[119  69 140 173 159  37 137  89 156 223 187  99 120 106 158 232] 0 0 0
[222 156 104 147 126  49  78 171 110 108 120  54  94 134  70 128] 1 1 1
[ 80 177 210 198 116   0  94 157  79 156 168 255 134 103 164 134] 0 2 2
[ 81 170 200 194 117   0 100 147  81 148 163 255 124 103 169 138] 0 2 2
[ 52 112  50  84 129 207 160  94 156  97 100 120 173 178 130 115] 2 3 3
[177 120 170 106  97 167 114 137 150 103  85  81  75  54 114  86] 3 4 4
[194 127 118 130 143 133 119 173 117 147 148  74 130 139  85 154] 1 5 5
[131  99 133 161 150 235 197  67 219  65 141  78 155  51 166 132] 3 6 6
[ 80 176 197 193 114   0  96 146  78 146 183 255 133 105 166 133] 0 2 2
[ 90 172 206 201 125   0  86 146  77 146 166 255 137 101 169 132] 0 2 2
[212 153 114 163 119  61  85 166 114 116 118  63  88 141  73 138] 1 1 1
[ 43 104  61  92 134 195 163  85 155  99 102  89 181 184 127 120] 2 3 3
[ 74 129  78  94 115 149 154 110 136 120  98 159 165 168 121  88] 2 3 7
[ 84 126  75  89 103 157 132 142 153 130  92 177 156 164 128  83] 2 3 7
[204 161 123 154 125  54  75 168 121 111 113  57  84 143  71 144] 1 1 1
[ 47 120  53  86 126 199 161  96 154  98 104  99 175 185 138 118] 2 3 3
[116 123  35  86 131 186 151 123 129  88  72 130 161 212 115 120] 2 3 8
[ 90 136  31 103 126 194 143 126 146  88  74 140 159 215 125 127] 2 3 8
[100 129  48  89 129 190 147 121 153  89  89 125 166 214 118 124] 2 3 8
[198 125 108 117 146 142 128 183 103 147 144  62 112 137  81 159] 1 5 5
[ 81 175 198 200 113   0  95 148  82 149 159 255 132  93 183 134] 0 2 2
[117  72 149 166 169  41 133  83 144 192 193 105 128 108 151 231] 0 0 0
[ 58 117  58  89 134 199 161  98 159  98  92  97 176 184 128 122] 2 3 3
[ 99 100  34  93 126 191 146 128 139  84  94 129 158 218 118 117] 2 3 8
[100 133  50  94 127 206 153 126 147  83  87 127 162 213 113 119] 2 3 8
[225 173 115 152 117  53  81 166 113 113 113  62  97 134  52 131] 1 1 1
[108 130 238 164 138  70  98 102  65 235 219 197 101  94 210 123] 0 7 9
[116  74 166 195 178  38 126  90 146 206 178 100 103 102 158 230] 0 0 0
[ 76 132  87  83 116 156 166 133 137 123  90 171 158 164 107  81] 2 3 7
[195 123 118 115 141 130 124 178 111 143 151  75 120 141  93 148] 1 5 5
[ 96 128  41  77 116 189 144 123 144  86  91 131 156 215 120 124] 2 3 8
[180 125 112 121 150 132 115 163 110 139 141  82 117 145  89 168] 1 5 5
[109 134 243 176 139  76 107 103  68 227 212 186 103  81 208 123] 0 7 9
[ 89 131  41  82 132 189 149 131 149  95  78 133 164 213 116 123] 2 3 8
[154 169 129  63 110 105  91 163  85 144 116 151  77 105 114 135] 1 5 10
[186 122 178 103  93 159  96 141 152 109  87  96  93  51 114  90] 3 4 4
[142 105 128 169 155 241 196  64 215  55 139  80 148  45 162 134] 3 6 6
[ 86 133  82  89 107 198 143 138 138 122  95 173 161 168 120  91] 2 3 7
[114 136 237 172 141  76 107  96  60 231 219 188  96  84 200 122] 0 7 9
[ 81 121  74  85 127 148 144 139 140 130  95 178 156 165 118  89] 2 3 7
[ 52 121  55  89 122 195 162 103 148 103 100 105 173 181 113 115] 2 3 3
[188 121 120 119 149 134 129 182 114 138 159  74 117 140  97 155] 1 5 5
[121 132 242 168 135  80 115  91  78 218 217 193 105  91 198 123] 0 7 9
[ 72 130  79  79 116 147 153 138 139 120  92 168 156 165 122  81] 2 3 7
[195 125 120 113 136 135 131 167 104 140 160  78 124 140  92 145] 1 5 5
[165 144 127  68 106 110  97 160  80 162 115 143  68 119 112 150] 1 5 10
[124 107 137 163 160 240 182  64 194  57 136  84 135  56 159 135] 3 6 6
[233 153 138 152 139  62  75 169 107 111 114  59  96 142  65 132] 1 1 1
[ 76 127  73  84 106 142 142 133 131 120  93 174 158 160 101  84] 2 3 7
[164 151 126  73 111 107  92 178  80 149 117 142  75 115 113 151] 1 5 10
[183 114 188 109  90 156 112 145 145 101  62  89  85  55 101  86] 3 4 4
[ 94 134  44  92 130 188 147 137 161  80  84 124 151 192 121 117] 2 3 8
[116 131 243 174 155  72 104  94  63 229 223 183 105  81 196 117] 0 7 9
[101 122  43 102 121 194 150 129 141  82  85 135 164 206 118 115] 2 3 8
[186 128 177 114  98 161 118 145 136 108  92  85  97  58 117  93] 3 4 4
[185 115 174 108 102 162 118 141 144 102  83  84  89  57 113  83] 3 4 4
[116 135 240 171 137  77 103 102  72 225 227 193 105  86 195 106] 0 7 9
[ 45 114  54  89 122 206 162  94 152  92  88  97 165 184 127 126] 2 3 3
[115 132 238 175 144  70 105  96  58 214 220 187 101  92 193 130] 0 7 9
[137 110 122 170 145 243 183  67 216  58 131  85 150  62 177 143] 3 6 6
[ 73 125  76  84 109 150 169 140 144 120  91 168 164 161 125  94] 2 3 7
[ 85 174 203 201 113   0 114 141  67 151 165 255 138 101 170 125] 0 2 2
[124  70 155 180 164  41 131  87 152 206 192  87 126 105 158 237] 0 0 0
[223 152 114 148 122  51  83 166 111 119 105  68  87 148  67 139] 1 1 1
[ 52 117  55  85 125 196 160  90 161  95  75 101 164 187 122 115] 2 3 3
[ 76 120  67  82 116 151 156 136 139 125  95 172 149 166 114  96] 2 3 7
[138 100 130 168 150 245 184  62 218  56 141  80 146  56 161 130] 3 6 6
[141 100 133 168 162 241 182  67 197  52 139  72 155  68 165 142] 3 6 6
[ 51 111  47  91 136 208 165  94 163 105 102 106 166 179 119 108] 2 3 3
[103 131 240 170 144  72 109 111  58 218 223 193 109  90 206 116] 0 7 9
[182 123 177 112 103 161 124 134 143 101  87  87  95  49 108  83] 3 4 4
[ 85 173 210 197 119   0  97 145  87 150 175 255 137  92 167 133] 0 2 2
[ 99 125  42  84 131 194 156 121 146  91  80 124 166 208 115 119] 2 3 8
[178 127 171 111 107 163 110 150 148 106  88  99  97  57 108  95] 3 4 4
[213 151 122 148 125  48  71 165 116 114 120  66  95 130  51 138] 1 1 1
[225 149 117 151 122  45  80 160 110 113 114  52  83 146  68 142] 1 1 1
[116  69 161 169 164  34 136  84 152 192 177 101 123 105 148 244] 0 0 0
[ 98 133  41  95 125 195 143 135 145  85 109 137 158 206 122 126] 2 3 8
[124 120 249 173 133  68 100 101  62 218 214 196  93  90 201 117] 0 7 9
[251 151 118 146 121  45  79 169 106 118 111  55  91 155  69 126] 1 1 1
[ 50 120  54  85 127 197 164  88 158  99  88 101 171 180 126 138] 2 3 3
[ 80 183 205 195 118   0  84 144  84 151 167 255 117  93 166 132] 0 2 2
[112 136 241 174 147  74 109  98  73 222 216 193 100  85 199 118] 0 7 9
[112  72 157 166 166  44 178  95 138 203 187  96 127 120 153 237] 0 0 0
[177 124 184 111  84 166 111 143 148  98  76  87  95  58 103  82] 3 4 4
[ 78 130  49  87 128 187 146 129 144  92  85 134 165 220 119 117] 2 3 8
[195 127 124 111 146 145 119 185 118 141 148  79 103 146  88 155] 1 5 5
[124 102 133 163 151 238 181  63 216  55 140  79 165  52 162 139] 3 6 6
[221 149 123 171 127  54  70 170 104 115 115  57  89 139  60 142] 1 1 1
[187 126 120  98 144 154 119 173 112 141 148  80 118 143  79 154] 1 5 5
[137 114 134 154 152 248 180  50 218  66 140  86 162  57 161 134] 3 6 6
[193 117 116 116 139 121 135 177 115 138 151  72 118 142  85 163] 1 5 5
[172 120 173 106 101 157 111 142 145  99  77  86  95  58 105  91] 3 4 4
[157 137 133  64 108 110  93 171  81 138 104 150  58 113 121 160] 1 5 10
[ 85 172 208 202 119   0 103 146  70 142 161 255 133 103 168 128] 0 2 2
[178 109 169 111  96 165 112 133 142 103  87  86  97  66 105  82] 3 4 4
[ 75 128  78  80 122 167 143 140 134 122  88 177 172 159 122  79] 2 3 7
[186 122 120 118 143 135 127 168 109 141 146  81 121 140  90 131] 1 5 5
[178 114 171 122  93 167 115 135 146 104  83  80  97  57 100  81] 3 4 4
[ 74 127  75  91 118 132 141 132 137 126  91 171 168 161 128  87] 2 3 7
[ 50 114  59  80 125 199 163  91 156 101 116  96 169 190 132 125] 2 3 3
